Read these off the grid that follows. Indices start at 0.
1) What is the bottom-right entry?
2) What is the top-right entry?
3) What is the entry at row 0, column 1?
4) What is the entry in row 1 and column 0?
5) What is the entry in row 2 and column 0?
6) What is the entry in row 2 and column 1?
[[125 104 117 128 112 139 124 131 136 116 120 129 138 125 134 126]
 [127 153 138 126 141 113 132 123 119 139 132 128 118 126 122 130]
 [140 136 136 134 148 134 130 135 127 137 143 128 125 148 125 129]
 [117 114 118 123 107 127 125 123 131 117 114 128 133 111 132 127]
 [141 129 133 135 145 139 129 138 130 135 143 128 128 151 127 128]
 [115 140 128 121 119 110 129 117 121 128 117 128 123 106 126 129]
 [116 143 130 121 122 110 130 117 121 130 118 128 122 108 125 129]
 [118 112 118 124 108 129 125 124 132 116 114 128 134 112 132 127]
 [124 153 137 125 137 111 132 121 119 138 129 127 118 121 122 130]
 [142 122 131 135 141 143 127 139 133 131 141 128 131 151 129 127]
 [135 105 121 133 124 147 124 137 137 120 131 128 137 141 133 126]
 [141 129 133 135 145 139 129 138 130 135 142 128 128 151 127 128]]
1) 128
2) 126
3) 104
4) 127
5) 140
6) 136

Questions about the grid below.
1) The first entry, reading row by row?
2) The entry just left of the largest entry?
3) The third largest entry?
4) The second entry from the end, reading row by row?
5) The largest entry in the first row?
6) The 3rd entry in reading order?
7) The second entry, reading row by row?
8) The largest entry?
[[135 132 133 126 138 119 135 143 111 119 107 128 118 118 124]
 [119 127 123 127 122 114 130 144 131 133 117 127 131 129 129]]
1) 135
2) 130
3) 138
4) 129
5) 143
6) 133
7) 132
8) 144
